In the data rows, zero lies at 4.5, halfway between 4 and 5.
Some points, each followed by its number:
[3 4 4 6 6 4 2 6 3 4 5 6 6 5 3 2 4 7 7 8 6 3 4 2 2 6 3 6 6 4 3 5] 0
[4 4 3 5 3 4 2 6 4 6 4 6 6 6 2 3 5 5 6 3 5 5 5 6 7 5 3 6 3 2 3 3] 1
[5 4 4 5 3 4 3 6 5 6 4 5 4 7 4 5 6 5 5 4 5 4 5 5 5 4 4 4 2 2 4 4] 2
[6 4 4 3 3 6 7 4 4 4 3 4 6 3 4 7 2 5 4 2 2 5 3 6 5 5 6 4 6 7 3 3] 3
[4 4 3 5 2 5 3 7 3 5 3 7 7 6 2 3 3 7 7 4 5 5 3 3 5 6 4 6 4 5 2 3] 4
[6 3 6 5 6 2 4 2 7 4 7 1 0 3 9 4 7 4 2 8 5 4 8 4 1 2 5 2 6 2 8 8] 5
[5 5 4 4 3 5 4 6 4 6 3 5 6 5 3 5 5 5 5 3 5 5 4 5 6 6 4 5 4 5 3 4] 6
[5 3 3 3 2 5 4 6 3 5 3 6 7 6 2 6 3 5 6 2 3 5 3 5 7 5 4 5 3 4 2 3] 7
[6 6 5 4 7 4 5 5 2 3 4 6 6 6 4 3 3 3 6 6 5 4 4 2 4 5 3 6 6 6 3 4] 8
[5 6 3 4 3 3 2 7 2 6 3 6 6 7 2 2 4 4 6 3 5 6 6 6 7 6 2 6 4 2 2 4] 9
[4 3 3 4 2 5 5 6 5 5 3 6 7 6 2 6 5 4 6 2 3 6 3 6 7 5 5 4 3 4 2 3] 10
[3 7 8 7 9 1 1 2 6 3 7 1 0 6 9 3 4 7 0 9 8 1 8 4 0 2 6 6 7 6 9 9] 11
[6 6 4 4 7 4 3 6 2 4 4 6 6 7 2 3 3 3 6 5 5 5 5 3 6 6 2 5 4 4 2 5] 12
[4 3 3 4 2 6 5 6 5 5 3 6 7 6 2 6 5 5 6 2 3 6 3 6 7 5 5 4 3 4 2 3] 13
[5 6 3 3 5 6 7 6 3 3 3 6 7 5 2 5 2 3 6 3 3 6 3 4 6 6 3 5 6 6 2 3] 14
[2 3 3 6 1 5 2 6 6 6 4 6 6 4 2 5 8 7 7 3 6 4 3 4 7 5 5 5 2 3 3 3] 15
[6 4 6 4 5 6 7 2 4 3 5 5 6 2 6 6 2 3 6 4 4 5 2 3 4 5 6 4 7 7 4 3] 16
[2 2 4 6 1 6 6 5 7 7 4 5 6 2 3 6 7 7 6 2 4 5 2 6 6 6 6 5 3 5 4 3] 17
[5 7 7 7 8 1 1 2 3 3 8 6 1 6 7 1 7 2 6 9 8 2 8 1 2 3 2 4 3 3 8 8] 18
[3 4 3 4 3 7 7 3 7 4 4 3 5 2 6 7 4 4 3 3 3 6 3 6 6 5 6 3 6 6 5 3] 19
Which point above is nearest to each new point? Its number follows each.
[5 6 7 7 7 5 7 3 6 4 6 3 2 2 7 3 4 3 5 7 7 5 3 3 1 6 6 5 6 6 7 6] 16
[6 5 3 3 2 5 5 7 3 5 3 6 6 6 2 5 3 5 6 2 3 6 3 6 6 5 3 5 4 4 2 4] 7
[3 2 3 4 2 6 7 2 7 4 4 3 6 2 6 7 5 4 3 2 3 6 3 7 6 4 6 3 6 5 4 2] 19
[6 6 5 5 8 2 2 6 2 5 6 6 6 7 3 2 3 3 5 7 7 3 8 3 6 5 2 6 4 3 3 7] 12
[6 6 6 6 6 2 2 3 4 4 6 5 2 4 6 3 6 4 6 7 6 3 6 3 1 3 5 4 3 5 6 7] 18
[6 7 4 5 7 4 2 5 3 3 4 6 5 7 3 2 4 2 6 7 5 5 8 2 6 5 2 4 5 2 3 4] 12
[7 7 7 7 8 1 0 7 3 7 7 3 0 8 6 2 8 2 2 8 8 4 9 4 2 4 1 3 2 1 7 9] 18
[4 3 4 4 2 3 3 6 6 7 4 3 3 4 5 6 6 7 3 3 4 5 6 7 4 3 5 4 4 2 6 5] 2
[6 6 5 3 7 5 6 6 3 4 6 5 4 4 6 3 3 3 3 5 4 5 6 3 4 6 3 5 5 6 5 6] 8
[3 2 4 4 3 5 6 2 8 5 5 2 2 2 7 6 7 6 2 4 3 4 4 6 4 3 6 3 5 4 7 4] 19
[4 3 4 5 2 4 3 5 5 6 4 5 4 5 4 6 5 6 5 4 4 4 5 6 5 4 5 4 3 3 5 5] 2
[5 6 4 3 5 6 7 5 3 3 3 5 6 4 3 5 2 3 5 3 3 6 3 4 5 5 5 5 6 7 3 3] 14
[6 7 7 7 8 1 1 2 4 3 7 5 1 3 7 2 7 3 7 9 8 2 6 1 1 3 5 4 2 6 7 7] 18
